Each path is a new rotation, seen through one point. The rows after it are directions, each followed by how far the rotation turns it, in deg/step (0 if it stays put).
Each turn is a multiple of 5 degrees from 10 to 175, or 0.
Each row of a path follows its step; steps can be skipped.
Rotation 1:
step 0: -.14 -.12 -.19 -.10 -.23 -.03 -.06 -.29 .03 -.27 -.12 .07 .01 -.08 -.06
 -.03 .12 .05 -.01 .02 -.08 -.26 .17 -.29 .17 .20 .07 -.11 .04 .06 -.21
 .26 .02 -.08 .32 -.02 .04 .00 .04 .23 -.20 .01
step 3: -.10 -.06 -.15 .04 -.11 .16 -.09 .06 .03 .09 -.11 -.12 -.01 -.13 .03
 -.04 -.21 .04 .15 -.04 -.38 .18 -.08 .13 .01 .40 .01 .00 .10 -.10 -.10
 .00 .17 .04 .06 .03 .28 -.18 .39 -.20 -.07 -.01
step 5: .09 -.05 -.03 .02 .20 -.16 .05 .00 -.15 -.01 .25 -.06 -.16 -.12 .38 .15
 .26 .10 -.12 -.06 -.01 .09 .02 -.28 .27 .02 -.27 .03 .16 .08 .09 .04
 .01 .01 -.06 .07 .17 -.29 -.02 .22 -.11 -.04
step 6: .02 -.17 .22 .19 .10 -.06 -.01 -.07 -.19 .10 -.10 .03 -.29 -.17 .10 -.06
 -.04 .47 .00 -.18 -.12 -.13 -.06 -.21 .07 .09 .07 -.08 .20 -.11 -.20
 -.05 .08 .07 -.07 -.16 -.15 -.24 -.13 .00 .05 .18
step 8: .03 .02 -.28 .17 .09 -.06 .06 .14 -.11 .08 -.05 -.27 .07 -.09 .13 .08
 -.17 -.19 .14 .01 -.24 -.02 .15 .02 -.16 -.03 .09 .02 .08 .05 .24 .00
 -.15 .18 .02 .22 .02 .01 -.25 .02 -.39 .30
step 9: .19 -.01 -.13 .20 .05 .02 .03 .31 .11 .17 .12 -.37 .00 -.14 .02 .26 -.04
 .04 .11 -.21 .09 .07 .02 .12 .01 -.09 .28 -.04 .34 .01 -.05 .27 -.02
 -.16 -.22 .13 -.12 -.04 .04 -.04 .03 -.06
step 10: .12 .23 .11 .07 .12 .00 .21 .31 -.09 .16 -.18 .24 -.07 .06 .08 .23 -.03
 .32 -.11 -.07 .09 -.02 -.23 .22 .00 -.12 -.09 .04 .18 -.01 .01 .18 .07
 .03 -.18 .08 .20 .11 .14 -.17 -.15 -.13
step 11: .10 .17 .09 -.09 .21 .01 .26 .11 -.16 -.15 -.13 .05 .09 .06 -.12 -.13
 -.12 .15 .03 -.03 .15 -.10 -.13 -.25 .25 .20 -.06 -.19 .06 .15 .04 .32
 -.08 .10 .11 -.04 .04 .22 .09 .10 -.28 .23
step 14: -.12 -.01 -.20 .11 .23 .42 -.01 -.05 -.08 -.02 .03 .19 .11 -.34 -.24
 -.10 -.19 .11 .13 .02 .11 .01 .15 .05 -.10 -.05 .10 .12 -.04 -.15 .00
 .14 .14 -.03 .09 .28 -.03 -.02 .27 -.16 -.17 -.01
step 16: .12 -.05 .22 .18 .00 .00 .02 .11 .15 -.19 .22 -.06 .12 .02 .10 .09 .30
 -.29 -.16 -.06 .28 -.20 .02 .02 .13 .16 -.05 .06 -.12 .09 .21 .21 .00
 .07 .04 .13 .38 -.02 .07 -.03 -.06 -.17
step 17: -.04 -.40 .27 .11 .00 .22 .00 .08 -.02 .05 -.04 -.01 .00 .03 -.12 -.08
 .07 .04 -.29 .15 .01 -.21 -.18 -.24 .08 .05 .05 .06 .04 -.32 -.10 .26
 -.02 .13 -.01 -.08 .12 -.26 .05 .10 -.11 -.22
Directions:
-.05 .02 .06 .10 .11 -.08 .02 .03 .04 -.01 .00 .00 -.05 .03 .04 -.02 .01
 -.03 .04 .09 -.01 -.08 -.02 -.04 -.06 .06 .01 -.02 -.06 .01 -.03 .03
 .05 -.01 .00 -.09 -.02 .03 .02 .04 .00 .00 => 70
.02 -.05 -.01 -.06 .05 -.06 -.01 .08 -.03 .12 -.01 -.01 -.10 -.03 -.02
 -.04 .04 .00 -.03 -.04 -.02 .03 .03 .05 .00 .03 .04 .09 .02 .08 .00 .01
 .00 .10 .03 -.01 -.03 .06 -.02 .06 .02 .00 => 25
-.02 -.06 -.03 .01 .03 .03 -.05 -.03 .04 .06 .03 .02 .00 -.05 -.07 .06
 -.04 .02 .05 .05 -.04 -.02 .03 .01 -.04 -.07 .04 -.04 -.01 .02 .07 -.04
 .08 -.06 .06 .00 .06 .03 -.07 .00 .04 .11 => 60
.03 -.07 -.09 .01 .04 .00 .07 -.05 -.03 .01 -.03 -.01 -.03 .05 -.01 -.10
 .05 -.02 .11 .00 .02 -.06 .02 .00 .02 -.01 -.04 -.02 -.03 .02 .00 .06
 -.03 .03 -.01 .07 .10 -.08 .03 .00 -.01 .08 => 130
.04 .03 .04 .04 .03 .09 -.04 -.02 .03 .00 -.02 .06 -.05 .06 .02 -.09
 -.04 .08 .07 -.07 -.06 .03 -.03 .00 .04 .06 -.05 .05 -.03 .00 .06 .00
 .00 -.03 .03 .00 -.03 .11 .01 -.08 .02 .02 => 90
.06 -.01 .05 .05 .00 -.04 .05 -.07 -.03 -.01 -.02 .05 -.02 -.04 -.02 .02
 -.07 .00 -.01 .02 .11 .04 -.04 .06 .02 .03 -.06 -.02 .02 .02 -.04 -.06
 .12 .04 -.02 .08 -.06 .01 .05 .02 .03 .07 => 85
.10 .04 .06 -.03 .04 -.04 -.01 .00 .01 -.01 .02 .06 .05 .00 .12 -.07
 -.01 -.03 .01 .03 -.01 .03 .03 .09 .01 -.05 .05 -.04 .02 -.02 -.01 .01
 .02 .00 .14 .00 .03 -.05 -.02 .02 -.07 -.02 => 130
